0: [  5 -31  -4  28  24  16  -9  -7]
1: [ -2 -41  -3  20  16  24  -7 -14]
2: [ -5   8  13   1 -13 -19  10   2]
3: [-32  -8  18   9  28  42  15 -24]
4: [-31   2  59  -5  13  30  20 -48]
5: [  2 -29  -3  22  15  21 -12 -10]
6: [  4 -32  -2  29  25  19  -5 -10]
7: [-10  -2  18  39  12 -24  28   7]
8: [-23   4  16  30  28  -1  45   3]
9: [  6 -29 -12  26  25  -6 -18  17]
10: [-35  -3  56  -6  14  20  18 -46]
11: [-27  -5  21  20  37  25  23 -12]
12: [ 36  26 -34  -9 -21   0 -21  21]
13: [-13  18 -14 -83 -49 -21  11   0]
14: [ 33  38 -26   1   2   3 -20  29]
15: [ -8   8  -6 -46 -29 -11   0  -5]
16: [ 24 -18 -17  17  19 -15 -48  24]
17: [ 52  41 -36  13  -5 -13 -23  40]
18: [  7  24  11  -4 -11 -38   4  19]
19: [ -3  10  -2 -25 -27 -19   2   2]
20: [-45   0  47 -22   8  25   8 -42]

[ -3   1   9 -18 -23 -13 -12  -7] 19
[-22   7  26  15  31   9  45   1] 8
[-33  -3  23  21  43  30  28 -13] 11
[ 12 -22 -16  31  28 -12 -21  25] 9
[ 36  26 -34 -11 -22  -1 -21  20] 12
[-11  18  -9 -74 -45 -18  14   0] 13
[-28   9  28  21  33   7  49  -1] 8
[  5 -29 -12  27  26  -5 -18  17] 9
[  0 -29 -20  31  29  -2 -12  17] 9
[ 33  28 -24   2   3   1 -25  24] 14
[ -8 -40 -14 -11 -43 -31   0  -8] 19
[ 30  39 -27   0  -1  -3  -1  32] 14
[-31   4  27   4  32  23  34 -12] 11
[-31  -3  25  19  38  30  27 -16] 11
[ -4  12   2 -46 -32  -8   3 -11] 15
[ -6  -3  14  45  10 -32  27  14] 7
[ 50  37 -35  14  -6  -8 -27  35] 17
[ -1  13  -5 -50 -38 -13  -1  -6] 15
[ -6   7  13   2  -9 -14  11  -1] 2
[ 26  31 -23   7   0  15 -10  19] 14
[-10  12   2 -47 -31  -6   4 -12] 15
[-29  -5  18  18  36  23  22 -11] 11
[  7  16   6 -24 -27 -25  -7   5] 19
[  4 -25 -23  -8 -38 -40 -15   4] 19
[ -8  14  -5 -53 -37 -12   1  -7] 15
[-13   5  25 -14   0  -6  -9 -10] 2
[ 38  36 -26   0   2  -3 -26  29] 14
[  2 -29 -18  19  19   2 -17  13] 9
